supim: -56; 18; -10; 32; -11
gegi: -12; -24; 4; -38; -3
dape: -3; -35; 7; -40; 3
kalez: -23; 28; -11; 11; -15
vus: 4; -13; 3; -38; -3
kob: 7; 51; -14; -3; -23
Disef: -3; -35; 9; -25; 7
step -1: -3; -35; 7; -40	-4; -36; 6; -41
step +1: 28; -11; 11	29; -10; 12
step +1: -56; 18	-55; 19
step +1: -23; 28; -11; 11	-22; 29; -10; 12
step +1: 51; -14	52; -13
step +1: 3; -38	4; -37
step -1: -11; 11	-12; 10

Bemit: -9; 1; -6; 0; 5; 23; -3; 2; -3; -2; -9; 12; 10; -2; 2; 15
sasi: 6; 2; 8; 5; -7; -52; 9; 9; 33; 29; 19; -15; -36; 16; 17; -59
Vegur: 6; 2; 8; 5; -7; -52; 9; 9; 33; 29; -2; 6; -14; 9; 25; -40
step -1: 9	8
step +1: -3; -2	-2; -1

vemel: 31; 31; 4; 50
Domig: 14; 13; 50; 22
Dib: 18; 22; 6; 29
lunaf: 14; 13; 45; 22
step +1: 31; 31; 4	32; 32; 5
step -1: 45	44

Gusi: -36; 29; -25; 2; 22; -7; 5; 29; 10; 19; 21; -4; 12; 12; -13; 8; -21; 17; -3; -16; -17; -9; 3; -3; 7; -15; -4; -26
nerer: -6; -23; 20; 12; 7; 20; -14; -3; 4; -1; -26; -26; 19; 2; 12; -5; 10; -10; -8; -4; -3; -9; 6; -6; 7; -19; 4; -25
Geno: -6; -23; 20; 12; 7; 20; -14; -3; 4; -1; -26; -26; 19; 2; 12; -5; 10; -10; -8; -4; -3; -9; 6; 28; -2; 16; -12; 47
step +1: 29; 10; 19	30; 11; 20
step -1: -36; 29; -25	-37; 28; -26

bot: -3; -8; -2; -2; 14; -21; 40; 15
Dof: -12; 22; -2; 10; -21; -12; -23; 25
rak: -21; 15; 1; -10; -11; -18; 21; -2
zenet: -28; -13; -1; 6; 28; -9; -32; 0
tapi: -11; 1; -6; -15; 27; 11; 6; 5
ribef: 25; 1; -5; 6; -4; 12; 19; 19
vili: 5; -1; -8; -2; 3; 8; -18; 34
musu: -8; 30; 14; 37; 60; -12; 9; 20
suket: 0; 9; -11; 20; -19; -4; -25; 6
step -1: -8	-9
step +1: 12; 19	13; 20
step +1: -10	-9
step -1: -21	-22
step -1: 1; -10; -11	0; -11; -12
step -1: -8	-9
step +1: 19	20

pup: -7; 25; -8; -7; -6; 17; 15; -20; -6; 27; -24; -21; 5; -5; 2; 0; 13
mazin: -6; 5; -19; -15; -7; -8; 12; 3; -14; 18; -11; -22; -8; -2; -1; -15; 4
kov: -12; -3; 16; -5; -44; -15; 49; 3; 6; 16; -9; -54; 30; -11; 11; -8; -1
tusug: 1; 14; -20; 13; 6; -8; 16; 4; 6; 4; -15; -13; 4; 7; 8; 27; -4
gedil: -15; -2; 7; 18; -23; -2; 16; 13; 1; 5; -8; -2; 11; 2; 0; 7; -14
morun: -2; -2; 26; 2; -6; 3; -25; 1; 1; 8; 9; 24; -6; -23; 12; -10; -6
nepi: -5; -16; -1; 5; 14; 2; -1; 20; 6; -10; -8; 8; 13; 0; 5; 23; -6
step -1: 6; 16; -9; -54	5; 15; -10; -55
step +1: 6; 16	7; 17
step -1: -11; 11; -8	-12; 10; -9
step -1: -16	-17
step -1: 25	24

Rofo: -6; 14; -1; 1; -2; 8; 7; 5; 6; -11; -9
poni: -12; 14; -1; 1; -2; 8; 7; 5; 6; -11; -9
pof: -15; -2; -23; 32; -2; 33; 28; 11; 17; 1; 0
mede: -38; 31; -30; 34; -7; 47; 45; 25; 30; -32; -35
sipe: 3; -6; 1; -2; -3; -3; -5; -6; -3; 2; 1
Gil: -15; -2; -23; 32; -2; 33; 28; 11; 17; -20; -11
guzu: 2; -4; 2; -6; -7; -7; -7; -7; 1; 0; 1
nibol: 13; -13; 9; -9; -3; -12; -15; -12; -5; 10; 11
step -1: 33; 28	32; 27
step +1: -5; 10	-4; 11
step -1: 1	0
step +1: 28; 11; 17; 1	29; 12; 18; 2
step -1: 45; 25	44; 24
step -1: -7	-8

Varup: -15; 24; -4; 29; -28; 3
Levot: -31; 32; -51; 8; -50; -8
nuz: -45; 31; 11; 24; -10; 4
nen: -12; 25; -18; 51; -4; 36
Sudop: -10; -10; 3; -7; 6; 3
kovu: -31; 32; -51; 8; -6; 50
nuv: -21; -26; 4; -5; 5; 10
Nat: -42; 16; 1; -11; 6; -32
vada: -45; 31; 11; 24; -13; -6
step -1: 24	23
step -1: -45; 31; 11; 24	-46; 30; 10; 23
step +1: -4	-3
step +1: 4; -5	5; -4
step +1: -42; 16	-41; 17
step -1: 31; 11	30; 10

